First come named moves, each a turn or a mirror, each shown by rows before and after it. For each pair of rows after them, which moves, in which order, take the first row to the second? The first pair is done for you.
X (before |-> after):
[-11 -25  -1   4  17  -4  22 -34  -6 -21  14 -15] |-> [ -4  20  22  10  -1   6 -40  -9  24 -13  -2  11]
[  1  21  17  12  14  -3  16 -18   5   6  16   8] |-> [  1  23  18  13  13  -3  13 -16   7   6  15   9]
[ -3 -15  -7   3 -17  -4 -14  21   6   7  -5   4] |-> [ -2 -26 -14   3 -13  -8   2  14  -2   5  -1  -2]
[ 17  10  19  19 -10  15 -11   9  -5  -2 -14   0] |-> [ 13 -13   9  16   0   9  20  -4 -21  -5  -5 -12]
H (before |-> after):
[ -2 -25 -18 -11  14 -14  39 -15 -13 -13  16  -5] |-> [ -7   6 -17 -15 -13  -4 -36  21  26   7  -1  20]
[ -4  -7  17  16   2  22 -20   7  13   1  -8  -8] |-> [ -1 -14  19  20  13  19   6  -7  -2  -5  -2 -15]
[ -8   5   7 -19  -1   3   2  -8   3   4  -7  -2] |-> [ -9  -2   2 -20  -2   1   6  -7   2   3  -3  -4]
J (before |-> after):
[ -2  -6  -1  14 -17   7 -28  24  16   0  -9   4] |-> [ -6 -21 -19   2 -19  -5 -15  21  10   8  -3   0]
[ -9 -21  -2   8  19  10  30 -18 -17 -11  15 -15] |-> [-15  24  -6 -22  26  12   5 -27  -4   1  15   2]
[  3  -6 -13   1  -7 -28  29  17 -15  11 -28  20] |-> [  5  31   5  -3  -2 -16   5  15  -3  11 -35  31]
[  6 -11  -9  -7  24   4  17  -5   0  -5  -2  -6] |-> [  5  13   0 -11  28  10   4  -7   6  -4  -5   0]

Each pair is 2 to 3 moves apart.
[ 15  25   4  -3   2 -13  26  -9 -10 -16   3   3] |-> [ 10  29  -3  -4 -16 -11 -14  15  10  -3  -6  15] => X then H then H
[ 21  14   5   4 -28 -33  -3  11  -1   9  -3  21] |-> [ 23  14   2  -3 -19 -37  14   0  -9   7   3  17] => J then H then J
[ -5 -19 -55  -6 -11 -24   1   3  -3  15  -9  21] |-> [  2 -11 -40  -2  11 -24  37 -23 -23   1  -2  12] => H then H
[-14  16  -5 -13  -8  10 -45  20  12  25 -13  16] |-> [ -6 -48   1  28 -12  10  -5  25 -11   7 -12 -10] => J then X
[  1 -17   6  10  14  -3  36 -14 -24 -13   9 -21] |-> [  5  12  32  22  18  14  16 -13 -15 -21   2 -14] => J then J
[ 47  -7   2   6 -22 -32 -12   1   8   2 -14  36] |-> [ 53   5  14   9  -8 -32   6 -16  -2  -7 -10  33] => H then J then J
[ -1  -8 -10   0   3  -7   8   0  -4   0  12   8] |-> [-3  5 -7 -8  5 -5  2 -4 -1  3 12 13] => J then J then J
[ 13  17  -7 -18 -15 -28  -2  -1   0  10   2  21] |-> [ 19  -2  14   8   1 -17  29 -15 -20 -14   3   1] => X then J then X
[ -4  -8  21  19   4  25 -16   8  10  -2  -7 -11] |-> [ -6  16  23   4  14  26 -15  -5  12  -2  -4  -7] => H then J then J
[  6  -2 -32 -21 -10 -17  10  -6   6   9  18  -5] |-> [  4 -12 -19   0 -21   5 -23  18  20   7   6  -8] => J then X then H
[-16  -4  27  17  27  16  21  -3 -13 -14 -12  24] |-> [-14 -35  13  27   5   4  15  19  -9  -6 -15  24] => J then X then J
[-19 -53 -41   3 -14   4  -5  28  12  23   4  -7] |-> [-12 -37 -17  21 -20  17 -32  41  24  19  -8   0] => X then J then J
[-14 -15  -4   8  -1  25 -27  14  14   7  -9  -6] |-> [-22  -7 -22 -21  17  21  -3 -12   5  10   5  -8] => X then J then X
[-22 -16 -33   0   2   8  -3   2 -12 -10   5   1] |-> [ -8  12   5  22  10  20  -6  -2 -15 -27  -1   4] => X then J then H
[ 11  14  20  15  -4   2   6  -9   4 -15  -1   1] |-> [  8  24  14   0   3  -1   7 -16   3 -11   3   3] => X then J then J
[-15 -11  14  22  -4  26 -33  13  12  -9   2 -10] |-> [-20 -12  -3   7 -11  17 -40  18  17   3   4  -4] => J then X then J
[  8 -20 -35   6 -10 -40  28  -6  11  14  18   3] |-> [ 20  -3   2  41 -27 -20 -14  20  28   8  -2  11] => X then J
[ -8  40  -9 -39  18  -5  -9 -13   1  21  10  10] |-> [ 10  17  43  27  22  22   0  -5 -13 -12  -4 -12] => X then J
